One turn sends every row of this set to another row. A few are shown first. Where does it send the rows asked after them?
vik: [  0  -3  13 -20 -22  22   6  18 -22 -30  13  28   4   7 -14   8 -13  24
  24 -11  -5   5  28 -19]
Febu: [-22  12  31  -1  -5  11  -7   6  -4  -3   1   5  16 -21  -8   0   2  16
 -21   2 -14   0  20 -14]
tudo: [  4   9  14  -3 -13  -8  27  15   5 -25 -16  19   8   5 -21   3   1  33
  -4 -12 -37  -7  10  -2]
mon: [ 10  -3  14  -6  -4 -15  14   0 -19 -16   3  29  10  14 -10 -13 -12  33
 -14 -10   9  14  29   6]
Dudi: [ 12   7   0 -12 -11  25 -17  -4 -28  -1   9  43   0   4   2  -8 -20  11
  -5 -15 -27  -4  34 -10]
Posob: [ -2   1  13 -19 -20  23   3  13 -27 -24  26  13  11   1 -17  13  -7  12
  23 -19 -13 -11  30  -3]
kaz: [  1  19  25  -6  -4 -10  12  12 -30 -10  -7 -17   3  19  -6   8  17  25
   0 -12 -10  -4  14  -3]
vuse: [ 13 -13  -6 -21 -12   2 -10   9 -29  13 -10  24 -25  10  -8  -6 -23  33
  23 -26  -7  13   9 -13]
Duk: [  0 -22  13 -17 -11   8  13  11  13  12   5  10 -22  -3 -18   5 -18  27
  12   2   8  -1  26  21]
pibat: [ 15   2  19  -4   2  -6  -5  -3 -13  34  -3  31  -7  -6 -13   0 -29   9
  13  -5 -40  -8  34  22]
bobol: [ -4 -10  -2 -22  -6  -4  -3   4 -16  27  -9   3 -18 -32   0 -26 -10  14
  19 -18  -6 -13  20  -4]
mutug: [  0  12   6 -18  -4  13   2  13  -8  -2   3  -6   6 -12 -17   9  -9  -6
  16  -3 -39 -34  24  20]
Lapo: [  4   8   8 -19 -13 -13  18  12 -29   0  -3  25  12 -10  21   6  -4  18
  10 -23 -37 -22  41 -13]
niku: [ 17  -5  -9   0 -16   3  -4  11   6  -5 -26  30  -5  -3 -15  14 -40  24
   0   3 -19  -1   4 -13]
Ligu: [ 28  -3  33 -29   4 -10   6  21 -26   9  -3   6 -29   9 -23   3 -20  20
  26 -13  -2  -4  19   1]
regik: [-10 -19  16 -13 -16  19  15  12 -11  13   6  -7   5 -15   6  14   4   6
  22  -2  -3  -7  11 -18]
Fuzo: [ 23  -2  22  -5   6  -9   3  -6 -17  17  -2  41   1  14 -10  -3 -30  17
   7   5 -28   1  28  22]
Gak: [  2   9  -2  -1 -10  12 -11  -3 -20  -8   5  34   5 -12 -11 -12  -7   5
 -24 -14 -17  -1  45  -1]
Bal: [  8  13  -2   2 -11 -31 -18   8  -7  17 -13  15  -4 -24  -8   2 -28  39
  12   1   5  -8  21  -6]
Gifus: [ 32   6   9  -2 -14 -11  13  17 -15  20 -21  11 -19 -11 -13  21 -16  16
  36   1 -25 -22  20 -15]
Bori: [ 19   4  25 -21  13  -5   3  13 -33   9  -9  -6 -22   9 -33   0 -14   2
  15  -5 -15  -2  27  20]
kibo: [ -2   0  11 -19 -18  24   2  16 -24 -26  23  21   4   0 -19  11  -9  18
  24 -19 -11  -7  33 -18]
Zat: [ -1  -7   1 -19  -3  -6   3   1 -13  25 -10  -1 -14 -35  -3 -26   2   9
  10 -10   0 -15  19  -5]
Zas: [ 16  -3  26  -8   5  -5  -5  -2 -16  24  -2  35  -2   3 -12  -3 -29  15
  13   2 -35   0  33  27]
tukad: [  5   2   5  -5 -12   7 -11  21  13 -12 -21  24   1 -12 -14  15 -26  27
 -14   2  -9   4   3 -22]
sizuv: [-10  14  16   3 -15   5  20   8  -2 -12 -21  16  18 -11 -15   3  -3  20
   9  -3 -53 -12  20   2]
Daru: [  7   6   2   3  -9 -29 -23   2 -17  16   7  14  -6  -2 -11   4 -19  38
  -5 -13  13   6  13  -3]
gibib: [ 16   3  -2  -1 -12   2  -8  18   9  -9 -22  24   2  -8 -13  18 -37  25
  -9   4 -13   0   1 -16]
Selu: [ 13  23  15   3  -6 -17  18  12 -27   6 -18 -17  -9   9 -14  13  16  21
   5  -4 -22  -9  20 -10]
runu: [  8 -11   5 -24  -8  22  19  16  -8  10 -12  -6  -1  -5   6  14  -9   8
  32   8 -18 -19   5 -15]
ris: [  6  17 -17  -8   1  -4 -30  22 -20 -15  -9   8  14  -9 -27  -8  -2  24
   8  -3 -20 -11  26 -15]
kobut: [ 16  11  33  15 -23   4 -19  15 -29   4  -4  10   2   3 -22   5 -28   3
   5   5   4   8  20   5]
nozef: [  0   1   7 -18   2 -10   2   6 -15  24   1  -8 -10 -37  -6 -18   6   9
   2  -9  -2 -22  22  -1]
karut: [  4  21  17   0 -10 -16  18  10 -31  -1 -13 -16  -4  20  -9  11  15  23
   2 -11 -19  -8  17  -3]
veli: [  7   0  17 -18   7   4  30 -16  -9  14 -13  11 -19  -2  -9   4  -6  18
   2 -15 -33  -3 -10 -14]

regik turns into Bori
Lapo turns into veli
Daru turns into Gak
And these:
mutug turns into Gifus
gibib turns into kibo
Fuzo turns into tukad
vik turns into kaz

One turn sends every row of this set to another row. A few are shown first. Where does it send the rows asked after them?
Musig: [-17 -23   6   1   6  17 -31  -3   2  -9 -19   1   7  10]
Zapug: [ 29  -9   2 -12 -11  28 -28  -8  34 -12 -12   1   7   5]
guze: [ 32  -8  19 -18 -17  13  20   5  24  -6  -4  -3   4   9]
siz: [  2  -8  28 -34   2  -9   2  -8  16 -14  -2  13 -15 -14]
Bizep: [-15 -30  11  -7   6  16 -36  -6   8 -12 -15   3   1  10]
zadag: [ -6 -37  22  -3   6  -5 -38 -15   7 -15  -9   2  -3  16]
pizum: [-13 -32   6 -17   0  29 -14 -15   2   1 -17   1   2   1]
fesul: [ 37 -13  25 -18 -17   4  19   0  25  -8   1  -3   1  12]
gipet: [ 35 -13  23 -20 -17   8  18   1  27  -8  -1  -3   0  10]
madan: [ 38 -10  24 -13 -17   2  20   1  23  -8  -1  -4   2  13]
tuzak: [ 39   3   2  13 -11   2 -20 -10  14 -10 -13  -4  16  13]
Vumed: [ 44 -14  16   0 -10  -7 -28 -19  26 -16  -4  -1   4  15]
muz: [  4 -20  11  13   0 -10  -7 -21 -20   4 -15  -5  10  12]
Tupo: [ 40 -19  16 -11 -10   4 -32 -18  34 -17  -4   1   0  12]
penit: [ 37  -7  22 -12 -17   2  21   2  20  -7  -2  -4   5  12]
luneg: [ -4 -24  16  14   6 -12 -32 -13  -6 -12 -13  -2   6  18]
nevo: [ -3 -32  21   6   6 -13 -35 -16   0 -14 -10   0   0  19]
sono: [-11 -37  18  -8   6   8 -38 -11  10 -13 -11   2  -3  13]
votat: [ -3  11  13 -18   1  -2  12   1   2  -8 -11   8   0 -15]
Soga: [ 10  -1  28 -18   3 -28   6 -11   5 -14  -2   9  -9  -8]
lozo: [ 32   5  -4   8 -12  17 -19  -6  18  -9 -15  -3  17   8]
zalo: [ -8 -19  10  15   6  -3 -28  -8  -8  -9 -16  -3  10  15]
zuz: [ -5 -16   2  10   0   9  -5 -15 -18   5 -20  -4  13   7]
Togil: [-12 -20   0  -3  -1  24  -8 -11  -8   5 -21  -2   9   1]
Goru: [ 36  -6  19 -12 -18   6  22   4  20  -6  -2  -4   5  11]
vid: [ 44  -4  10  10 -11  -8 -24 -16  18 -12  -8  -3  10  15]
rufu: [  8   6  23 -12   2 -25  10  -7  -1 -11  -6   7  -4  -9]
bebe: [ -5   4  15 -27   1   4   9   0  10 -10  -9  11  -5 -17]
duben: [ -7 -42  17 -24   1  20 -19 -22   9  -2 -10   3  -7   4]
pas: [ -2  -3  21 -34   2   2   5  -4  16 -12  -6  13 -11 -16]
Pimed: [  8 -41  28  -8   2 -14 -18 -31  -2  -4  -6  -1  -6  13]
Nudu: [ 33  -6  18 -13 -17  11  22   5  22  -6  -3  -4   6  10]
revit: [-14 -18   5  10   6   8 -29  -4  -5  -8 -19  -2  11  12]
gugik: [  1 -46  26 -20   1   2 -21 -29   8  -5  -6   2 -10   9]
begi: [ 28   0  -4  -2 -12  28 -22  -4  26 -10 -15  -1  14   5]
piti: [  3  12  16 -12   2 -14  13  -2  -2  -9  -9   7   0 -12]
gav: [  9 -30  21   7   1 -19 -12 -29 -13  -1  -9  -4   1  15]
rus: [ 34 -11  22 -20 -17  12  19   3  26  -8  -2  -3   2  10]
vezer: [  8  -7  31 -27   3 -21   3 -10  12 -15   0  11 -13 -10]
suzak: [ 34 -17  11 -16 -11  20 -31 -14  37 -15  -7   2   1   8]

Musig turns into revit
zuz turns into muz
rus turns into guze
And these:
lozo turns into tuzak
siz turns into pas

